A state moves one step at a time under one of 6 hidden systems, and each row is a state written as 22 numbers. Each run below is a few steps of one system.
trace 1, Q_392 (10 x 22):
33 -6 -23 14 -2 -9 -1 12 -6 10 8 22 -14 -21 21 -14 5 -4 -10 7 -5 16
18 18 -1 25 7 -1 -11 16 16 15 -29 4 -12 16 23 -9 12 4 17 21 9 -7
-1 25 34 -12 11 15 -19 3 -19 2 -9 -16 -17 10 5 -11 1 -1 -3 14 25 -10
-24 30 -3 -9 -4 1 -19 -13 7 -23 11 -13 1 19 -30 0 -2 -1 -22 8 4 3
-3 -7 -5 -38 1 -11 22 -11 17 -8 -3 -8 12 -13 -32 21 11 -9 -7 -5 -20 -12
20 -36 -13 -6 -20 -24 11 21 -16 -7 -1 10 6 -5 -12 -1 16 -17 -17 -22 -10 17
17 -26 -23 28 -14 -7 -13 21 14 23 5 7 1 3 29 16 -4 -15 11 9 5 -10
-6 -13 32 23 25 23 -13 1 -6 32 -19 0 -2 11 24 -5 13 -15 19 8 22 -1
-44 15 36 4 10 13 -41 -6 -6 -9 15 -11 -11 5 12 -11 -18 14 -13 -8 10 5
-22 15 0 -11 11 15 0 -48 29 -4 13 -11 0 -10 -37 3 -29 8 -11 0 -25 4
trace 2, Q_187 (10 x 22):
9 5 29 -1 26 -5 -21 -11 25 -29 -34 20 9 -2 31 -28 41 37 48 0 -46 14
41 -22 13 1 19 37 -58 15 -14 18 32 19 -4 -23 33 18 -8 -19 -33 -15 2 9
8 34 -8 24 24 34 -14 -19 60 8 -33 3 11 33 -34 18 -2 10 3 -3 -20 3
12 0 14 -25 -2 14 26 49 -25 25 -16 -7 -11 -3 -4 35 -25 4 -26 -42 28 -21
-14 10 -41 18 -32 0 23 -25 -9 -12 13 -8 7 39 -61 -7 -23 -11 -8 6 9 21
-22 -2 -9 -20 -16 -49 39 28 1 2 -8 -9 -2 -11 27 13 14 6 29 17 13 -36
-8 -14 6 12 6 -1 11 -26 -53 -3 20 12 -8 -3 -3 -52 21 -16 2 20 15 44
-19 13 -4 1 -4 -27 -49 5 35 -32 17 7 -2 -11 41 -2 6 27 9 9 -28 -7
20 -17 34 -8 39 23 -9 -25 10 40 -8 -2 -13 -38 10 -4 11 -27 -12 15 -8 -2
19 8 19 -7 -4 20 -22 4 2 -30 -21 9 9 24 -26 -5 -13 32 -9 -48 -29 22
trace 3, Q_523, 10 rows:
27 15 13 7 22 19 0 -6 2 35 -18 -4 -18 -1 18 -7 7 -14 15 37 20 -17
-15 32 21 -15 17 35 -1 4 -34 -9 6 -2 2 26 -10 1 -6 12 2 -10 30 5
-38 5 -17 -3 3 5 -26 -7 16 -6 47 -3 4 -10 -2 30 -21 -3 -29 -6 3 -4
-20 -18 -14 -7 1 -15 40 -26 24 4 -4 2 9 -21 -32 6 -10 3 -3 -17 -30 7
29 -44 8 -5 -31 -21 5 22 -19 -2 -13 3 -8 -8 5 -13 -12 3 1 -30 -17 10
43 3 -23 15 -16 -6 -6 5 7 14 -5 0 -7 15 23 -5 1 -5 37 44 6 -17
0 22 19 -10 39 22 21 -2 -34 8 -5 15 -3 -2 17 -14 34 -1 22 17 26 8
-27 26 -4 17 5 22 -42 3 -20 -21 34 9 -1 21 -1 -8 -12 7 -33 -13 19 30
-47 16 -14 -6 7 -25 -6 -21 53 -9 10 -9 1 -22 -7 15 0 7 -20 9 -26 -13
17 -28 18 -20 -6 -13 30 -5 -2 9 -31 -4 -7 -25 -39 -13 -1 -5 -32 -37 -30 17
trace 4, Q_834 (10 x 22):
-7 52 11 -34 9 17 -24 -5 -12 -18 31 -11 -14 -2 21 6 -22 25 7 24 19 -23
-15 42 -19 -22 14 8 7 -30 12 -36 24 11 5 -10 -31 -3 -10 30 -19 -9 -27 20
13 -6 -22 -20 -20 -24 7 27 20 -25 -5 16 8 -18 -10 18 -13 31 -25 -53 -41 7
57 -35 -51 13 -23 -15 29 12 10 16 -7 20 7 -9 -9 8 2 -21 1 -5 -21 11
22 -13 -4 5 -3 -30 42 30 -17 28 -37 4 -8 4 25 -8 41 -20 34 28 25 -14
-13 23 4 8 5 -10 -14 12 -39 10 20 -6 -22 5 27 -22 27 -31 -13 50 55 0
-61 48 12 0 16 -14 -30 -26 26 -14 10 -23 -13 3 -10 -11 14 -4 -28 40 12 -7
-20 -1 34 -27 12 -1 -45 -19 28 -32 -3 -6 3 -20 -34 0 8 1 -60 -33 -42 13
33 -34 -10 16 -24 7 -32 5 34 -19 -24 8 25 32 -40 13 -6 -1 -10 -47 -46 23
49 -56 -6 5 5 22 22 21 12 32 -28 14 33 16 4 43 17 -24 47 -21 -7 -14
trace 5, Q_334 (10 x 22):
15 -9 23 -59 9 -3 -11 -1 -16 -42 2 0 26 4 -4 16 46 -6 20 0 -16 -11
-1 -14 -46 20 2 -13 -24 27 13 -15 28 38 23 -2 27 19 38 -9 -13 -10 -10 24
-14 1 -30 47 25 -5 54 -3 17 27 -27 30 2 -5 9 -16 19 11 27 -3 -4 27
3 16 28 20 6 18 16 24 -47 33 -14 1 -37 -2 23 -31 -32 19 -8 -16 39 13
6 41 11 6 -30 1 -38 -8 26 2 -14 -39 -36 17 -27 -8 -52 8 -32 16 2 -22
-7 -8 37 -68 4 -8 8 -34 2 -9 -4 -39 4 -12 -43 17 19 -35 -8 26 -7 -35
0 -44 7 -32 -14 -10 -40 17 -28 -56 30 14 39 13 -9 19 40 -15 -10 -34 -17 19
-7 -42 -62 41 -9 -35 13 11 49 5 6 35 31 -10 31 20 27 -5 28 -3 -32 9
19 -14 -4 48 32 28 64 -2 -39 50 -23 31 -3 3 28 -32 9 5 55 1 29 34
1 55 25 40 -7 33 -43 33 -15 20 -11 -11 -45 29 38 -20 -61 43 -4 -5 41 -6
trace 6, Q_201, 10 rows:
20 -2 -5 12 -26 3 -53 38 -54 -16 39 6 -11 25 46 -12 -6 -6 2 14 40 6
-55 38 11 39 14 1 -22 -50 29 -1 -2 -16 -11 24 3 -34 -2 10 30 53 6 3
-5 -3 67 -32 47 9 -7 -4 -13 33 -12 -8 -30 -58 23 -12 19 -17 -37 2 6 -9
-24 -6 -12 3 -7 8 -27 -22 24 -26 28 6 4 -17 -47 7 -37 11 -69 -55 -41 36
24 -30 -17 -31 -3 -15 21 0 70 14 -25 -9 28 -14 -8 60 11 -14 29 4 -40 -51
68 -51 -3 -1 -20 17 17 22 -66 -12 -13 22 24 39 -24 -14 30 -26 22 -28 7 40
-23 42 -24 32 -8 22 -28 27 -4 -29 20 15 15 58 45 14 -25 55 62 -3 26 -5
-14 32 14 25 40 29 32 -35 -14 67 -9 -20 -29 2 9 -22 7 -35 21 75 60 -16
-48 6 62 -17 6 -11 12 3 -49 -2 -4 -9 -46 -43 -5 -51 -34 35 -60 -53 2 32
-16 14 -49 -28 -28 -24 -29 -23 74 -8 55 -18 -7 -50 -16 47 -58 1 -57 12 -42 -36
trace 7, Q_834 (10 x 22):
29 -20 38 -31 17 9 1 -41 31 21 -14 -14 -16 -48 9 -7 -21 8 20 12 -44 -23
53 11 18 -6 -14 13 -14 7 -44 -34 -19 11 -7 29 -3 -46 0 30 20 -12 -8 32
27 33 -45 -16 -12 14 -15 19 20 -16 27 2 17 25 19 49 -15 13 35 23 7 -35
-12 19 -22 -20 52 8 67 -9 -9 6 5 38 16 -33 -5 7 41 6 4 -3 -4 21
-23 18 -21 23 -28 -38 4 62 -24 -5 2 11 -27 -2 20 -15 -16 23 -47 -32 24 19
11 -1 -37 7 -16 -19 3 -33 48 33 16 -24 -20 -29 -22 12 -29 -35 -24 51 -8 -29
11 -10 59 -40 7 -32 23 -12 -18 -16 -59 -17 -12 -9 -29 -44 55 -7 0 3 -21 7
26 -7 -11 2 -49 -8 -81 35 -26 -50 29 -3 9 51 4 4 7 -13 -16 1 12 8
-20 -4 -34 6 38 13 8 -36 67 7 6 13 45 7 -7 49 45 -25 41 35 -20 -19
-24 -21 45 9 48 5 17 42 -37 14 -28 38 1 -22 29 -14 49 5 -28 -64 9 44
trace 8, Q_334, 10 rows:
42 38 -17 3 -17 40 -40 -21 -9 -27 29 -2 -1 40 -1 -8 -41 27 39 28 0 0
-18 52 -10 -33 36 6 -8 -26 29 -6 32 -1 -3 -26 28 19 12 12 18 55 0 -34
-24 27 3 -17 42 21 -8 -24 -26 -34 35 28 10 -16 -19 -20 29 8 -36 -13 -8 50
-19 6 -18 -11 -4 -40 4 20 29 -23 4 24 -9 -47 14 -1 -8 42 -38 -46 -48 15
59 -13 -33 -6 -7 -16 56 -5 -9 20 -17 16 -17 -36 -27 -23 2 -10 -20 0 -24 22
64 25 10 -24 -21 -9 6 51 -31 -20 -49 4 -11 33 7 -14 15 25 20 -7 7 -7
18 44 -33 19 -9 -19 -29 36 18 9 -8 -7 -17 24 13 10 29 -28 -26 51 34 -21
-53 23 26 7 27 -11 19 -12 -3 -2 -39 -11 6 32 -31 -19 58 -23 -2 19 25 9
-61 -37 41 8 -13 -28 -28 29 -23 -3 6 -11 -11 -10 15 -10 4 -10 -46 -39 16 14
1 -59 -5 33 -36 -26 -5 -28 43 17 -17 -19 -1 -1 -36 -10 -24 -21 -9 -10 -42 6
trace 9, Q_187 (10 x 22):
-23 16 9 21 -1 18 -2 -4 -31 3 2 -8 -2 41 -4 -15 -6 -2 20 16 40 7
-42 25 5 -13 5 1 -8 -5 0 -6 29 -12 -7 -5 17 11 -23 19 8 12 16 -21
-20 -8 14 -18 20 10 25 -41 -1 15 19 -5 -6 -38 -8 -7 -23 3 1 2 -12 3
15 -28 -3 -14 -12 -6 11 -11 3 -14 6 10 4 -21 -4 -5 -23 24 11 -30 -41 14
49 -33 -27 10 -13 1 0 -2 9 13 6 13 8 -4 8 7 -1 -17 21 10 -17 1
36 17 -12 18 11 13 5 19 -7 3 -24 21 3 29 14 -7 28 5 32 11 11 10
2 41 -18 13 11 16 -25 28 -16 0 21 14 -11 13 19 4 1 3 -23 6 33 9
-27 48 -6 5 22 1 -1 -13 30 12 -2 -8 -19 -13 -11 2 -7 4 -33 15 4 -5
-6 0 24 -31 -4 -17 20 -1 -6 3 -16 -15 -22 -31 -23 -11 -17 10 -37 -25 -15 -1
22 -35 -12 -19 -40 -25 -1 -15 1 -22 4 -13 5 2 -40 -7 -6 -15 -10 -5 -31 8
trace 10, Q_392, 10 rows:
-2 -30 -13 -20 26 49 3 -21 3 8 45 18 37 -12 -15 57 -14 -15 3 -29 -12 2
-27 -29 -14 27 24 7 27 25 1 10 -1 42 21 -12 11 19 11 14 -12 -67 -10 38
-13 -14 -10 36 5 -2 20 12 4 47 15 13 -30 -44 45 -8 -50 22 -10 -20 3 6
-10 13 19 50 1 14 19 -26 -2 28 -35 -8 -26 20 -1 -50 -32 20 33 11 10 17
-14 24 37 -35 -15 6 7 -24 -36 -29 4 -26 -13 17 -3 -27 -33 37 48 13 8 -14
5 26 -36 -26 -5 13 15 -43 -23 -44 43 10 21 20 -42 -9 2 4 17 22 -7 24
13 8 -44 -37 14 -23 44 16 9 -31 4 34 33 -14 3 24 52 10 23 -1 -24 1
41 -4 -33 7 11 -24 14 44 -23 14 6 39 -15 -39 39 -14 42 -15 -30 5 7 25
13 33 -13 55 3 -21 -32 36 34 30 -32 4 -33 8 49 -17 17 -4 -9 39 20 -12
-1 33 69 -9 20 13 -29 -8 0 22 -42 -41 -37 13 2 -23 4 -12 -3 41 30 -31
trace 11, Q_523 (10 x 22):
-32 15 -9 -1 40 -10 2 7 41 10 17 26 0 -51 69 20 9 33 20 3 -20 -18
6 29 -7 37 14 19 30 -6 -12 29 -18 17 -33 -14 -22 -41 -32 23 -42 -28 -1 49
-12 39 -3 -26 -47 -46 -26 45 0 -37 4 -22 -26 6 20 2 -26 36 -16 0 7 -32
29 16 -34 -28 9 -11 38 -20 8 27 10 -6 -15 -38 -31 6 14 -39 -33 49 2 -14
18 -6 -3 -42 -18 -3 28 23 -60 -54 -4 15 30 39 -39 -2 34 7 9 -37 1 28
6 -31 -48 33 -10 -20 -49 21 23 -4 38 24 20 2 39 22 35 -35 -5 21 -2 6
-28 9 3 37 41 -5 49 -28 21 15 -52 17 9 13 -11 -34 56 0 40 17 -6 28
-19 -12 66 19 -5 -5 -61 33 -36 -8 -20 -7 -27 13 21 -40 5 4 -39 -36 18 26
-7 42 -3 5 -13 -3 -50 -33 67 7 -6 -46 -18 23 -20 16 -22 -15 -6 62 -2 -46
-4 -13 58 -77 40 21 51 -19 -14 9 -26 -15 13 -32 -42 26 21 -11 -10 -30 -12 -17
trace 12, Q_201 (10 x 22):
30 -43 20 -37 -31 -2 -21 -34 -17 -19 26 -21 0 -10 -4 -10 -29 -2 29 13 -27 -10
15 -14 -2 -18 12 20 -14 -42 -4 -28 35 16 21 -8 11 -8 5 12 50 17 -32 14
5 -2 -9 14 52 36 17 -19 -1 16 18 40 14 -22 32 -3 19 9 32 3 -7 25
-1 14 -17 43 35 29 27 5 2 41 -4 33 -13 -19 16 -9 -19 19 -10 -26 5 31
18 30 -18 16 -6 -1 29 15 21 35 -26 -4 -35 -15 -6 -1 -44 21 -25 -9 1 -7
41 23 -12 -34 -33 -25 28 6 -5 -10 -22 -21 -26 -5 -37 -11 -16 7 -22 8 -10 -13
17 17 -26 -50 -29 -37 8 12 -16 -56 14 0 8 7 -18 0 26 8 0 11 -12 -4
-17 0 -39 -3 5 -29 5 7 -8 -30 24 23 29 11 14 7 66 -19 18 29 7 9
-36 -15 -4 49 21 -17 -6 26 -11 12 -5 27 6 10 41 -16 55 -16 6 5 25 28
-26 10 14 64 7 2 -44 25 18 33 -18 -2 -26 13 30 -15 -10 -4 -28 -1 26 8

Name the system that made each run.
trace 13:
5 -21 -18 14 11 20 5 -19 17 16 19 13 14 -6 18 19 -15 3 39 5 -12 -2
7 10 -4 8 25 41 11 -13 -14 14 17 16 3 2 16 3 -18 15 30 0 11 7
 -> Q_334
trace 14, 2 rows:
25 -43 -15 38 -9 -10 -33 -4 22 18 16 18 -9 -25 41 -13 -8 -6 7 9 -27 13
50 12 22 24 16 24 -26 -2 18 22 -42 3 -16 17 19 -22 7 3 28 23 -4 -2
 -> Q_187
trace 15:
23 -43 18 -13 1 -5 11 4 -1 35 -2 -2 -17 -46 16 6 -18 -13 -13 -15 -13 -12
5 -15 -2 52 -22 6 -25 8 -3 6 -15 1 -5 35 -2 -22 -15 -1 2 -12 5 25
 -> Q_392
trace 16 (2 x 22):
-33 3 31 -16 4 -2 -13 -19 14 14 8 -30 -15 -14 16 7 -24 1 12 24 9 -35
-1 -34 26 -20 2 5 -4 -37 -16 4 17 -10 -6 -27 -24 -18 -9 -21 -20 -4 -17 16
 -> Q_201
trace 17, 2 rows:
-6 36 -6 -15 10 18 -10 -14 -21 -3 44 -1 -17 -15 12 -4 -29 12 -8 21 18 -2
-5 24 -11 -25 20 -1 18 -30 29 -5 12 6 -5 -37 -11 3 -14 21 -7 6 -33 -3
 -> Q_187
trace 18 (2 x 22):
22 -35 14 1 -1 18 1 4 6 34 -19 -10 -1 -2 -32 20 -14 -31 -33 -28 -3 -1
3 -19 -2 -5 -27 1 13 18 1 1 -16 -15 19 41 -4 31 -14 2 47 -7 12 -30
 -> Q_523
trace 19 (2 x 22):
-21 -4 7 -14 -8 -29 36 23 19 -5 -36 -1 -1 -8 -17 12 -6 27 -15 -51 -22 -3
40 -30 -20 -6 -32 -13 28 19 -32 18 4 -5 -12 -4 -20 -2 -13 -30 -21 -4 14 4
 -> Q_334
trace 20 (2 x 22):
13 34 -21 1 -1 2 13 3 -16 7 7 -2 -17 7 -3 -8 -4 -6 -5 31 27 -3
-8 39 -9 -18 4 -16 11 0 -3 -19 3 2 -12 -8 -6 -14 8 16 -12 12 -1 4
 -> Q_187
trace 21, 2 rows:
6 -4 -7 -8 17 0 -7 9 24 13 14 15 -8 -44 26 19 -10 8 -20 -13 -20 -5
25 -10 -24 18 -4 -1 14 -14 19 10 -15 10 1 2 -31 -7 1 -9 -10 -6 -24 21
 -> Q_201
trace 22, 2 rows:
-38 29 72 -21 24 17 -12 10 -16 13 -30 -34 -23 11 -12 -2 -2 -4 -30 -9 36 -19
-49 -8 28 -39 -24 5 -14 -32 -6 -33 27 -36 7 8 -57 15 -42 2 -32 -30 -10 -3
 -> Q_187
trace 23:
26 -14 9 -26 -27 -12 20 4 -27 -11 -24 -18 2 26 -35 -8 13 -18 10 6 8 -6
-10 -17 -6 -20 -17 -13 -5 5 -24 -24 22 -5 20 23 0 14 27 -20 21 17 16 -9
 -> Q_834
trace 24 (2 x 22):
-23 -3 30 19 23 40 -34 12 -19 -1 3 11 16 33 19 6 8 4 14 -22 23 15
-45 12 7 22 18 35 -30 -10 25 22 24 -8 1 9 9 34 -41 6 -6 -9 15 -13
 -> Q_187
trace 25, 2 rows:
1 21 2 14 27 4 7 23 -16 8 -18 20 -2 9 11 -12 43 -8 -11 1 23 19
-34 31 -4 24 4 -2 -9 26 6 6 -7 2 -12 14 0 3 -6 9 -35 -17 23 8
 -> Q_201
trace 26, 2 rows:
-19 23 -2 21 24 13 9 -26 8 -9 -15 5 15 36 -5 -15 28 8 46 26 7 11
-12 11 28 -2 37 21 5 22 -30 30 1 9 -16 -18 30 0 11 -4 -15 -9 34 2
 -> Q_201
trace 27:
21 11 30 -61 6 -13 -6 20 -37 -57 -13 8 13 5 1 -7 53 14 7 -13 -11 3
10 0 -56 27 -13 -38 -32 38 26 -12 16 31 3 -11 26 7 38 -13 -40 3 -12 19
 -> Q_334
trace 28 (2 x 22):
29 8 -25 21 -24 -13 -23 -5 54 7 -23 -9 -16 1 -38 0 -22 -7 -46 -3 -35 3
23 -20 34 -53 14 -4 54 4 -17 13 -42 -15 7 -6 -24 16 37 -23 22 3 3 -27
 -> Q_334
